In the data rows, zero lies at 4.5, halfway between 4 and 5.
Here are some points, one per row:
7|3|3|4|2|4|3|4|7|4|6|3|4|5|5|4|4|5|3|4|6|5|6|2|6|4|7|3|4|1|5|6|4|1|4|4|5|6|4|4|6|4|5|5|4|3|1|4|3|3|3|6|5|7|5|5|5|6|4|2|4|5|4|3
5|3|5|7|6|7|5|6|3|4|7|5|7|4|4|4|5|3|4|4|4|4|5|4|3|9|4|3|5|3|6|6|7|3|4|5|4|5|2|6|7|2|4|0|0|3|2|4|8|4|8|6|7|5|4|4|6|7|4|5|3|6|5|8
3|3|5|3|4|5|8|0|3|4|6|1|4|5|1|6|3|4|6|8|6|4|3|6|4|4|3|5|2|3|5|3|5|3|4|6|5|4|6|3|3|4|4|7|7|5|5|8|5|8|6|4|6|6|5|6|7|0|5|7|4|5|6|7
5|5|2|2|4|4|9|3|1|6|5|2|5|2|3|3|5|3|4|5|4|4|5|7|7|4|3|6|4|4|5|3|6|7|4|5|6|5|5|6|5|4|4|7|6|4|4|6|4|4|0|3|2|6|3|6|4|5|4|5|4|4|6|6
5|5|3|3|6|5|0|4|7|3|4|5|7|2|8|6|2|5|5|7|4|4|4|3|5|5|0|5|4|4|3|5|5|6|6|3|4|5|6|2|6|4|3|3|4|2|4|4|4|5|3|3|5|5|2|4|3|3|4|6|4|8|5|6
2|5|6|7|3|2|3|6|5|5|1|2|4|7|4|3|4|3|3|4|5|6|5|3|6|4|6|5|5|6|3|5|4|5|4|4|4|4|6|8|3|5|6|6|7|4|7|6|5|6|0|5|5|3|3|4|7|2|4|4|5|5|5|4
4|7|5|7|5|3|8|5|1|5|5|5|2|4|2|6|3|6|4|7|7|2|3|7|5|6|4|6|5|2|0|6|6|3|7|6|4|7|5|1|5|2|6|6|5|5|5|5|5|5|5|3|3|5|3|5|5|1|4|6|5|2|3|6
6|5|4|6|1|1|7|3|6|7|5|0|3|5|3|3|8|4|5|4|3|3|9|6|5|6|8|6|7|5|5|6|6|4|5|2|7|4|3|4|5|5|5|5|5|6|4|6|5|6|2|3|5|2|5|4|4|7|3|5|3|3|4|1
3|5|6|4|4|3|1|5|8|9|1|6|6|4|5|8|8|5|8|4|8|6|5|5|5|5|3|4|4|6|5|4|2|5|3|6|6|4|7|3|3|6|4|5|5|6|6|4|6|3|4|7|5|6|4|5|4|3|4|3|3|4|3|3
2|4|2|4|4|4|4|5|4|2|7|5|3|3|5|5|5|4|4|6|7|5|6|5|5|2|5|3|4|8|5|4|5|3|5|5|2|7|4|4|3|4|5|5|6|5|3|6|1|4|7|6|5|6|3|4|4|3|5|6|4|6|6|5
6|6|6|5|5|5|6|3|4|7|2|4|1|4|5|5|6|3|5|4|4|4|1|4|5|8|3|7|4|3|5|5|4|6|7|3|6|6|1|3|6|7|2|3|4|7|3|1|6|5|4|4|6|5|7|4|3|7|4|5|3|2|4|5
4|6|7|4|6|6|6|3|5|4|2|6|5|3|5|0|7|5|4|4|4|3|6|4|4|5|4|4|4|4|4|3|4|1|7|4|5|7|5|4|3|3|5|4|4|4|4|6|3|4|6|5|3|3|4|3|6|2|5|4|5|4|6|4
3|5|3|4|4|5|3|3|3|3|8|7|7|5|4|7|4|3|6|3|4|5|6|4|3|3|3|4|5|3|4|6|4|3|4|6|3|8|5|5|5|5|8|6|6|4|7|4|1|3|9|4|5|5|4|6|6|3|5|5|6|5|7|5
5|4|5|4|6|5|3|3|4|3|4|4|7|4|6|6|6|5|4|6|5|5|5|5|5|1|6|4|4|4|4|4|5|5|4|5|2|3|3|5|5|4|5|4|4|5|7|4|1|3|3|4|5|5|5|4|9|3|5|4|4|3|4|4
5|6|2|6|5|3|5|3|5|4|7|4|4|5|6|4|5|5|2|3|4|5|7|3|5|4|5|4|4|1|6|4|2|5|5|2|2|2|3|4|4|3|6|6|0|2|5|5|3|2|3|4|6|2|3|3|3|8|4|4|4|5|5|5
5|8|5|3|6|3|4|7|6|2|5|7|5|7|5|5|6|2|4|5|3|3|6|3|5|2|7|5|5|4|4|5|3|5|4|7|3|3|6|5|5|4|3|4|5|2|4|4|3|4|5|6|5|3|7|9|3|4|4|5|4|5|5|6
7|3|0|1|3|4|4|6|6|5|4|3|8|0|5|3|6|2|4|5|4|5|5|3|3|4|0|3|4|5|4|4|3|7|4|5|7|1|4|3|6|4|5|8|8|4|5|3|9|6|6|3|7|4|6|1|8|9|4|8|7|5|6|6
4|5|6|5|4|3|4|4|4|4|5|3|4|6|5|5|5|8|2|4|2|4|6|3|5|4|6|4|4|5|6|5|5|3|4|6|5|5|7|4|2|3|6|3|6|6|6|6|3|3|2|5|9|4|5|3|3|5|3|3|5|5|3|4
1|5|6|5|4|5|3|6|5|1|2|6|5|0|4|6|5|4|3|5|2|6|6|3|6|3|7|4|4|5|5|6|4|6|4|5|8|4|8|5|6|4|6|3|2|3|4|4|3|4|3|6|1|6|6|4|5|1|5|5|6|4|5|2
8|6|3|8|5|6|7|5|4|6|3|4|3|5|1|6|5|8|5|4|4|2|3|5|4|7|6|4|5|5|4|5|4|5|5|8|5|5|2|7|5|5|4|5|3|7|3|4|5|7|5|4|3|3|5|6|4|8|5|6|2|5|3|0
4|6|7|4|2|4|2|5|6|3|5|5|3|5|5|4|5|8|5|3|2|6|5|4|6|4|5|5|4|6|2|1|2|5|4|7|4|4|3|5|4|5|5|4|3|5|4|5|5|3|4|0|6|5|4|4|4|6|5|5|5|6|4|4
4|3|4|7|4|9|7|8|6|4|2|2|0|7|1|4|3|5|7|1|1|5|5|6|4|2|5|5|5|7|6|6|8|3|4|2|4|4|5|5|6|5|3|2|4|4|6|3|6|1|6|5|4|3|4|7|6|6|4|4|3|5|5|4
3|7|3|1|3|4|4|6|3|5|6|5|3|9|5|4|6|6|4|5|6|5|7|2|5|5|5|6|2|3|6|7|6|4|5|3|6|2|0|5|4|4|7|7|3|5|5|3|5|4|2|3|5|5|4|2|3|4|4|5|4|7|4|1
5|3|7|6|3|5|7|2|4|8|5|5|2|2|5|2|6|3|6|4|5|2|1|5|3|5|5|6|5|4|2|6|6|7|2|5|4|5|1|3|6|6|4|2|4|4|6|6|5|5|5|5|3|3|6|6|3|9|5|4|4|4|2|5
4|6|5|3|3|4|4|5|5|3|4|3|3|5|5|6|4|4|3|4|3|4|5|3|3|3|5|4|7|5|2|4|4|3|3|5|5|6|5|4|0|3|5|5|5|4|5|4|5|3|2|4|4|3|1|5|3|1|4|2|4|6|3|5
4|5|5|7|3|5|6|5|6|5|9|5|9|4|3|4|4|3|4|5|4|5|6|7|4|4|4|5|3|3|1|6|5|6|4|4|4|5|6|5|3|4|3|7|6|4|3|2|4|5|5|4|4|5|6|0|5|5|5|4|4|5|4|4
3|4|6|5|8|4|7|9|3|5|9|3|4|4|8|7|5|4|5|3|5|3|3|5|3|6|3|5|3|3|3|4|5|2|7|6|4|4|5|3|3|9|7|6|6|4|2|7|4|5|7|5|4|6|3|4|7|4|6|4|6|4|5|5
1|0|3|6|6|2|3|3|5|5|3|9|4|5|5|5|2|5|3|5|4|3|5|3|6|2|5|5|4|5|2|5|4|4|5|4|5|8|6|6|0|6|3|3|2|6|7|9|8|2|4|4|3|3|3|5|5|3|5|4|5|4|6|1
7|6|9|9|5|2|9|7|2|8|2|4|6|3|4|5|5|3|4|6|4|5|5|2|4|4|3|7|5|3|5|4|6|9|6|4|6|6|2|4|8|5|1|3|5|9|6|6|4|7|8|9|4|5|4|1|2|4|7|3|7|5|4|8
3|3|3|1|5|7|5|2|5|5|4|6|8|9|5|3|4|4|2|2|4|4|0|9|9|4|9|4|7|7|4|4|5|4|6|5|4|3|7|1|4|3|7|2|4|0|7|4|3|6|6|3|3|6|3|6|4|2|2|3|6|3|6|3
2|3|5|3|4|6|3|3|3|5|4|5|9|4|6|4|3|5|4|6|6|7|2|0|6|5|2|3|7|7|6|4|4|7|5|5|4|6|3|1|6|5|3|0|5|0|2|3|5|1|6|5|4|2|7|2|3|2|4|5|6|5|6|6
8|5|2|1|6|5|4|4|8|1|5|3|4|6|6|4|5|3|8|5|5|8|2|5|1|8|3|4|5|4|8|4|2|4|2|3|2|5|5|5|4|4|5|7|5|7|2|4|7|7|4|2|4|4|6|4|4|9|5|6|5|3|5|3
6|3|6|8|3|5|3|5|4|3|5|3|4|7|1|2|4|5|6|4|4|3|2|5|7|2|5|5|5|9|9|5|6|3|3|2|4|1|5|6|6|4|4|8|4|5|4|3|8|7|6|3|4|3|6|7|3|9|4|4|2|4|4|2
6|0|7|5|9|8|6|4|5|5|1|9|4|5|4|5|3|6|4|3|7|5|1|7|2|6|5|5|6|6|6|3|6|5|5|4|8|3|5|8|9|4|2|3|5|3|5|4|4|5|3|4|5|7|6|6|3|1|7|3|5|5|4|8
7|7|4|3|7|4|1|2|5|3|5|7|3|2|5|4|0|5|5|5|6|5|2|7|2|8|3|3|4|5|5|3|5|4|3|5|5|1|4|6|3|4|3|2|5|7|2|3|0|4|6|6|4|4|4|4|5|3|3|5|6|3|3|8
3|6|3|2|3|4|1|5|2|5|0|5|2|6|6|4|2|7|7|5|5|7|8|5|3|2|4|1|4|6|5|4|2|5|4|2|4|3|9|7|3|6|4|4|5|6|6|3|5|8|4|4|3|6|5|6|4|4|8|4|5|5|5|6
There is one direction along which these points spread out most. Take the direction at right angles to it along which they spread out most. Then take the direction at right angles to both along which they spread out most. Go by this last direction. How many in every 100 of the points above lie lower along it than each point below? Round to a whole number. More than half of the points above lie lower than the first one.
2|5|6|7|3|2|3|6|5|5|1|2|4|7|4|3|4|3|3|4|5|6|5|3|6|4|6|5|5|6|3|5|4|5|4|4|4|4|6|8|3|5|6|6|7|4|7|6|5|6|0|5|5|3|3|4|7|2|4|4|5|5|5|4 -> 17
4|6|5|3|3|4|4|5|5|3|4|3|3|5|5|6|4|4|3|4|3|4|5|3|3|3|5|4|7|5|2|4|4|3|3|5|5|6|5|4|0|3|5|5|5|4|5|4|5|3|2|4|4|3|1|5|3|1|4|2|4|6|3|5 -> 31
6|3|6|8|3|5|3|5|4|3|5|3|4|7|1|2|4|5|6|4|4|3|2|5|7|2|5|5|5|9|9|5|6|3|3|2|4|1|5|6|6|4|4|8|4|5|4|3|8|7|6|3|4|3|6|7|3|9|4|4|2|4|4|2 -> 39
7|6|9|9|5|2|9|7|2|8|2|4|6|3|4|5|5|3|4|6|4|5|5|2|4|4|3|7|5|3|5|4|6|9|6|4|6|6|2|4|8|5|1|3|5|9|6|6|4|7|8|9|4|5|4|1|2|4|7|3|7|5|4|8 -> 11
2|4|2|4|4|4|4|5|4|2|7|5|3|3|5|5|5|4|4|6|7|5|6|5|5|2|5|3|4|8|5|4|5|3|5|5|2|7|4|4|3|4|5|5|6|5|3|6|1|4|7|6|5|6|3|4|4|3|5|6|4|6|6|5 -> 64
3|6|3|2|3|4|1|5|2|5|0|5|2|6|6|4|2|7|7|5|5|7|8|5|3|2|4|1|4|6|5|4|2|5|4|2|4|3|9|7|3|6|4|4|5|6|6|3|5|8|4|4|3|6|5|6|4|4|8|4|5|5|5|6 -> 61
7|3|0|1|3|4|4|6|6|5|4|3|8|0|5|3|6|2|4|5|4|5|5|3|3|4|0|3|4|5|4|4|3|7|4|5|7|1|4|3|6|4|5|8|8|4|5|3|9|6|6|3|7|4|6|1|8|9|4|8|7|5|6|6 -> 97
6|6|6|5|5|5|6|3|4|7|2|4|1|4|5|5|6|3|5|4|4|4|1|4|5|8|3|7|4|3|5|5|4|6|7|3|6|6|1|3|6|7|2|3|4|7|3|1|6|5|4|4|6|5|7|4|3|7|4|5|3|2|4|5 -> 47
3|7|3|1|3|4|4|6|3|5|6|5|3|9|5|4|6|6|4|5|6|5|7|2|5|5|5|6|2|3|6|7|6|4|5|3|6|2|0|5|4|4|7|7|3|5|5|3|5|4|2|3|5|5|4|2|3|4|4|5|4|7|4|1 -> 81
6|0|7|5|9|8|6|4|5|5|1|9|4|5|4|5|3|6|4|3|7|5|1|7|2|6|5|5|6|6|6|3|6|5|5|4|8|3|5|8|9|4|2|3|5|3|5|4|4|5|3|4|5|7|6|6|3|1|7|3|5|5|4|8 -> 8
3|3|3|1|5|7|5|2|5|5|4|6|8|9|5|3|4|4|2|2|4|4|0|9|9|4|9|4|7|7|4|4|5|4|6|5|4|3|7|1|4|3|7|2|4|0|7|4|3|6|6|3|3|6|3|6|4|2|2|3|6|3|6|3 -> 14
4|5|5|7|3|5|6|5|6|5|9|5|9|4|3|4|4|3|4|5|4|5|6|7|4|4|4|5|3|3|1|6|5|6|4|4|4|5|6|5|3|4|3|7|6|4|3|2|4|5|5|4|4|5|6|0|5|5|5|4|4|5|4|4 -> 75
4|6|7|4|2|4|2|5|6|3|5|5|3|5|5|4|5|8|5|3|2|6|5|4|6|4|5|5|4|6|2|1|2|5|4|7|4|4|3|5|4|5|5|4|3|5|4|5|5|3|4|0|6|5|4|4|4|6|5|5|5|6|4|4 -> 67
